Rotation paths and how fast each direction turns (degrees each step)
Each turn is a multiple of 5 degrees from 10 to 175, or 0.
Each row of a path follows its step; steps can be skipped.
Rotation 1:
step 0: [ 12.0  -6.6  21.5  18.2  10.9  -4.2 -13.2 -10.7   7.7  -4.0   8.4 -52.8
  -8.7 -16.7  17.6 -10.8  11.2  11.7  19.0  11.4   2.3 -13.6 -18.8  -7.1
   4.8   3.6  19.1  19.3   5.0   3.2  -1.8   0.2   9.1   9.2  15.0  14.7
 -14.0]
step 1: [ -5.0  -0.5  21.7   7.5   8.4  11.5 -30.1  -1.5 -21.9 -20.1 -44.2  -4.3
  -1.0   4.0   2.7  -5.7   0.0  -4.8 -10.9 -42.2  -8.1  -0.8  -5.2  -5.5
  -7.6  11.6  -7.4  -6.0  14.3  16.8   0.0 -22.4   1.4  -2.2  -1.1 -14.8
  -8.3]
step 2: [ -1.7  -5.9  13.1  19.3 -11.6  14.2   8.6 -17.2   4.8   2.8   2.4  22.8
  -7.9   0.8  -6.0   6.2   7.3  -6.3  23.7   9.5   1.9 -22.3   0.7  -0.1
  48.7  25.5   6.3  12.0  17.0  16.8   0.7 -11.4   5.8  18.2  12.2 -18.5
  13.8]
step 3: [  8.6  -9.6  -4.0  -2.3 -45.6 -12.7  -5.8  -3.9   4.5 -26.6   8.7  -8.8
 -11.0  23.9 -10.2  15.6   2.2 -22.3  -2.2  -8.6 -12.6  11.0 -17.5  15.6
 -26.1   0.5   3.4  -1.9   0.3  12.3  -7.8  -3.4  23.5  18.1  17.0 -14.1
  -6.6]
step 4: [ 19.6  20.8 -36.8  13.2   0.3  -3.7  11.8 -33.5   4.5  -7.2 -16.6  35.8
  -4.5  25.7   6.0 -20.4  -7.8 -19.1 -10.3  -0.8   4.4   5.6   5.9  -5.3
  -0.9  18.0   9.5   5.0  -9.6   1.5   3.3 -14.5  -5.7  -3.6  -7.5  13.4
  10.8]
step 5: [-16.9 -15.6  -3.0   5.7  -8.2 -43.3  -7.8 -17.0  26.0  -4.9  17.2 -16.0
   2.9 -15.4  17.0  -0.2  -5.5 -16.7   5.9  31.5  14.5   2.8  12.7  11.4
 -14.0  12.3  -4.2   6.3  18.0  10.9  -5.9   2.7  -3.0  -9.7   4.0  17.1
  17.0]
step 7: [  6.4  -3.4  23.2  22.9  -0.2  -1.9  -3.1 -29.9 -17.7  22.8  -5.1  -9.1
  21.2  -8.7  14.3  23.0 -13.9  15.1  11.7  16.7   3.0   5.8  21.5 -16.8
  19.7   1.4  32.3  -0.2   9.4  -3.7  -6.1 -13.7 -14.2   8.6 -11.5  11.1
  -1.9]
step 8: [-10.6 -14.4  15.5  -7.6 -12.4 -21.7  -1.5   9.6 -37.6   0.6  15.0 -26.9
  -7.8 -12.4  -0.3   0.4   7.0 -17.4 -30.2 -26.8 -25.5  10.2  13.7  -2.5
  13.1  -4.3  -9.3   9.4   9.6   0.8 -12.3 -12.4   9.1  13.8   5.1 -13.0
   6.6]
step 9: [  5.6  11.1  -5.2   3.5  -7.8  39.2  13.8 -12.3  -4.5  -6.6   2.7  17.0
   1.6   3.3  12.6 -31.3   6.8  10.6  -3.5   5.5 -16.3  -5.6  -5.0   7.8
  13.0 -12.2  22.9  18.9  10.6 -17.3 -30.0 -34.3   6.0   8.6  -0.1 -11.6
  -1.3]
step 10: [ 14.4 -17.9  11.8  14.4  10.2  12.5 -25.8   3.3  22.9 -25.1  34.1  -7.3
 -10.6  -2.8  -3.5  10.8 -14.3 -32.2   4.6 -13.3  -1.4   7.1   3.8   0.0
 -11.4 -11.7  14.1  19.0   2.4  20.2 -16.5 -11.8  -3.7   5.9   4.0  20.0
  11.8]
Directions:
[ -1.6   2.7   4.9  -1.6  -3.4  -7.1  -2.7   8.7  -5.7  -1.2   3.6   6.3
  -5.9  -1.7  -1.4   3.0  -9.2  -6.0   1.7 -14.3  -0.5  -5.4   4.7  -2.6
 -13.0  -1.1  -3.3   8.9   2.0  -3.1   9.0  -3.5   6.7  -3.8  -8.4  -1.3
  -1.2]	155
[  6.1   3.1   1.4  10.4   3.7  -4.3   0.4  -1.8  -2.4  -7.4  -8.3   6.8
 -11.8  -3.2  -2.6   0.6   3.4   0.5  -3.9   2.4   5.5   0.5   1.4   6.1
   5.6  -8.6   3.1  -7.8  -2.0 -11.2  -3.4  -1.8   2.6 -10.7  -5.8 -10.0
   0.9]	145
[  3.0   2.7   0.9   2.5  14.3  -2.9   0.7   0.1   2.6  -8.1   9.5  -1.8
  -3.3   3.0   4.9 -13.6  -3.6   7.7   2.6  -0.5   0.0  -1.7  -2.8   1.4
 -11.1   2.4  -0.4   0.8   4.4   4.0  -4.3  -1.4  -6.0 -12.8   7.2   3.2
   5.5]	70
[-18.3  -1.9   0.8   0.5 -10.4  -1.3   5.3   4.1  11.2   0.3   4.0   7.0
   2.7  -9.7   1.6  -6.6   4.2   4.3  -2.3  -0.8  -3.2  -0.2  -1.6   3.0
   5.5   1.9  -3.5   4.9   4.3  -0.6   0.1  -0.6  -1.9  -7.8   2.6 -11.9
   1.5]	110
[  6.4  -2.7  -0.5   3.0  -3.4  -7.1  -0.8  -3.4   5.0   2.5  -0.4  -1.0
  10.6  -0.5  -4.9   2.5   0.2   7.3   7.6   4.4   3.6  -8.7  -1.1  -1.5
  -7.7  -1.5  -8.8   2.7   5.0  -1.8 -16.4  -6.6   0.2   2.0  -8.7  -4.9
  -9.0]	160
[  2.0   0.9   0.1   7.2  -1.2  -2.6   6.3  -4.1  -0.3   1.5  10.4  -0.4
   2.4  -1.9  -7.1   8.9   6.2   5.0  -1.9  -7.7   5.9   4.4  -5.8  -8.1
  -8.3   3.3  13.8   0.7 -10.6   2.2   2.3   2.7  -7.4   1.3   1.7  -9.6
  -0.4]	95
